One turn sends every row of this set to another row. A few are shown first. Where does it send the rows asked after them?
rek: [ -4   6   8   8   4 -13   6 -29 -12  -7  -9  -2  -1   9   6  -2   3  -3]
figum: [ -3  -1  13  -6 -12 -15   7  16   4 -14   4   4  -9   8  15 -15  13   2]
Vuma: [  3   6  12   3  11 -14  12   3   8 -28  -5   8   2  -1  20   0  15   9]
kat: [ -2   4  17  10   1 -13   0 -11   1  29   3   4 -12   5  13  -1   7   2]
Badi: [ -8  -4  31  17   6 -15   3 -17   0   0   1   2 -13   2   3   7  24  10]
Busu: [ -3   6  12  11   2  -4  -1  13  13 -10   1  21   7   1  14   3   5   1]
ged: [-10   4  14  -5  -2   2  17  -5  -4  -1   1  -8 -19  26   9   0   6  12]
ror: [ 0  2 13 -8  0 17  0  8 -4  4  1  4 -5  7 18 -5 10  9]
suzaz: [ -3   5  23   3   2 -18  17 -14 -15   4  -4  -7 -21  15  20  -6  11   6]
zedo: [ -4  -5   8   6  -3   8   5   6  16 -14  -7  -1 -12   5   8  -5  20   6]
veper: [ -8  15  10  10   7 -13   5   1  -2   7 -11   4  -2   3   7   7 -19   0]
luvir: [-11   2  21 -13   7 -14 -12   1   1  -9  -2  14  10   4  14  -9   5   7]
Fumi: [ -9  -2  20  -7   2 -18  10  15   4 -16  12   3  -2   5  14  16  10  12]
Lif: [ -6  13  21   4  15 -28   9 -12  -9  15  -4   8  -8   6  19  -7   6  -1]
silal: [-15   4  12   8  10  12   4  10  11   1  -9   0   0   8   5   7  -5   7]
vepo: [ -2   3  14  10   2  -6   5   5   3  14 -13  -6  -8  -3 -12   6  13   9]
Tonu: [-14  -2   6  -5   7  -5  15  13  -3 -11   5 -14 -19   5  18  -4   1   5]
rusep: [  3  11  19   1  -3 -13  10 -13 -18   5  -2  10   3   6  -4  -2  18  -1]
sevar: [ -5   7  28   4   1 -13  13 -21  -6  -6   9   7 -17   8  18  11   9  11]
Lof: [  0   5  12  -1  -5 -24  10   6 -11   8   2 -10 -14  -4   1 -10   0   6]
gosa: [ -9  -1  10  -2   2 -29   1   7   2  18  15   5  -4  10   7  -1  12   3]
fava: [ -4   2  19  27  12  -7   1 -17   1  11  -5   4  -7   6  16  12   8   5]
Gem: [ -5  -5  16   4  -5 -12  14   6  -6  -7   1 -12 -25   2   1  14  16   8]
tetu: [ -4   0   8  11  -5  -5   7 -16 -18  -1  15   2 -13   0   6   0  10  -8]
narin: [ -5  -3   5   6   3 -30   0 -18  -6  -3   5   7  -3   2  12  13  15  -9]
Mem: [ -3  -2  16   1  14  -7  10   7  11  -9 -11  -8   3   0   0  10  22  19]
mul: [ -8  10  11  -1  13 -28  16  -5  -7 -15  -4  -4 -14  -3  15   9  -6   5]
lar: [ -1  12   9   0  28 -23  20  -2  -7   1  -9  -1   1  12  16   0  14  10]
debe: [ -4   5   6  -2  20 -22  11   6   0  -5  -6 -11   3  -6  14 -14  -3  10]
fidi: [  0  -6  14   5  15  -1   0   4 -14 -11  -9  -8   1   0  18 -17  16  10]
Rubop: [-10  -7   6  -6   4   3  -7  -2   3 -12   6   1  -8   6  30   1  -1   6]
Nid: [ -6   3  17   2  -2 -13  -2  17   2   8   6   2  10   1   2  -9  -5   8]
mebor: [  6   0   6   5   2 -13   1  10  13   0 -12   0   4  -1   9 -19  15   6]
gepo: [-11   2   0  19  16   3   5  -4   1   7  11   1 -10   6  17   7  -4   3]
lozi: [ -6   9   8  -3  -4  -8   7 -16  -3   8  -5  11  -5  19   9  15   8  -9]
zapid: [ -6   7  17   8   7 -15   6  -2   6  -7  -4   8  -4   0   5  31   3  10]
Gola: [ -6  -6  19  -8   8 -10  -6  12  -3  -5   9  10  -1  -6  14  -4  26   5]
Zat: [ -5  -5  10  -1  19  -6  -4   1   3  -9 -20  -1   6  11  24   3  16   7]
lanof: [  4   1   2   8   9  -8  13 -11 -12   8  -5  -1  -9   5   9  11  28  -6]
Gefu: [ -3  12   2   1  10  -2  11   7   6 -11  -7   8  -6   3  25 -13  -3  -3]
Zinu: [ -6  -8  13  18  15 -15   3 -12   2  -5  -4 -12   1   4  -4  -5  17  17]
saru: [-10   9  29   3   4 -14   7  -5  -5 -11  17  15   3   8   1   7   5  15]

Fumi turns into Mem
lar turns into ged
Now find these:
mebor turns into Gefu
lanof turns into lozi
Lof turns into mul
luvir turns into fidi
kat turns into Lif

